Families of rows that turns and mirrors carry onto each other, the same ones carrying the whole set onto itself: the rest of each named row's family, in list order:
5 families of 3 rows:
H: 9.6,-9.0,17.5,13.5,36.4,8.4,20.0,-12.9,1.1,8.0,-1.3,13.3,5.5,-32.6,2.3,25.9
N: 6.4,-7.5,17.9,13.9,34.0,10.7,25.3,-12.7,6.2,6.7,-5.7,17.0,13.4,-34.1,5.8,17.8
W: -13.9,-12.1,-9.6,10.3,9.0,-0.1,-7.7,5.8,9.1,-4.3,-4.2,14.3,20.7,-40.8,10.0,22.7
M: -2.5,-0.4,-25.3,27.3,23.8,19.8,3.6,-16.5,-11.3,2.6,-4.7,12.2,10.7,-9.8,-11.5,19.5
S: -19.7,-8.0,-6.6,6.2,16.2,7.2,-8.9,4.9,2.9,-10.1,-13.9,18.4,21.9,-42.9,3.4,29.3
R: -5.8,-3.3,-20.6,22.7,26.9,21.2,4.9,-19.3,-9.2,6.9,0.9,13.6,10.4,-5.7,-10.4,22.1
F: -18.3,-8.7,-5.3,10.7,18.0,5.6,2.5,5.3,8.4,-15.6,-5.9,8.7,17.1,-40.8,12.5,30.9
V: -1.2,-3.0,-21.9,16.7,29.6,15.8,-3.0,-15.0,-15.4,0.9,0.3,12.4,18.4,-3.9,-5.5,24.7
E: 3.8,-2.6,20.0,15.9,30.8,10.6,23.5,-15.2,3.5,10.5,-0.6,19.6,22.2,-32.0,3.9,20.9
D: 9.3,-3.2,17.9,8.8,40.8,14.4,14.0,-9.9,1.5,11.7,2.5,17.5,14.8,-26.9,-0.9,11.8
J: -5.7,-5.7,-23.0,19.2,15.4,11.9,-2.9,-19.6,-8.5,6.0,-5.1,19.8,9.5,-4.5,-8.2,26.9
G: -19.6,-4.7,-8.6,10.5,11.8,6.1,-9.4,7.9,6.6,-12.7,-9.8,14.7,16.7,-35.9,3.2,28.9
Z: 0.6,-3.3,21.5,9.4,33.7,8.2,21.3,-13.8,4.7,8.0,-2.1,19.2,16.6,-32.3,7.3,17.2
Y: -16.1,-5.4,-10.9,9.1,7.6,5.4,-5.7,8.5,5.3,-8.6,-7.9,19.6,22.5,-38.0,7.6,28.7
X: -1.8,-2.9,-22.3,16.7,29.0,21.4,3.5,-18.1,-11.3,3.4,-1.9,14.1,15.2,-7.7,-14.5,23.7

The rest of the family of M: S, E
The rest of the family of H: W, V
The rest of the family of J: F, D
The rest of the family of R: G, Z

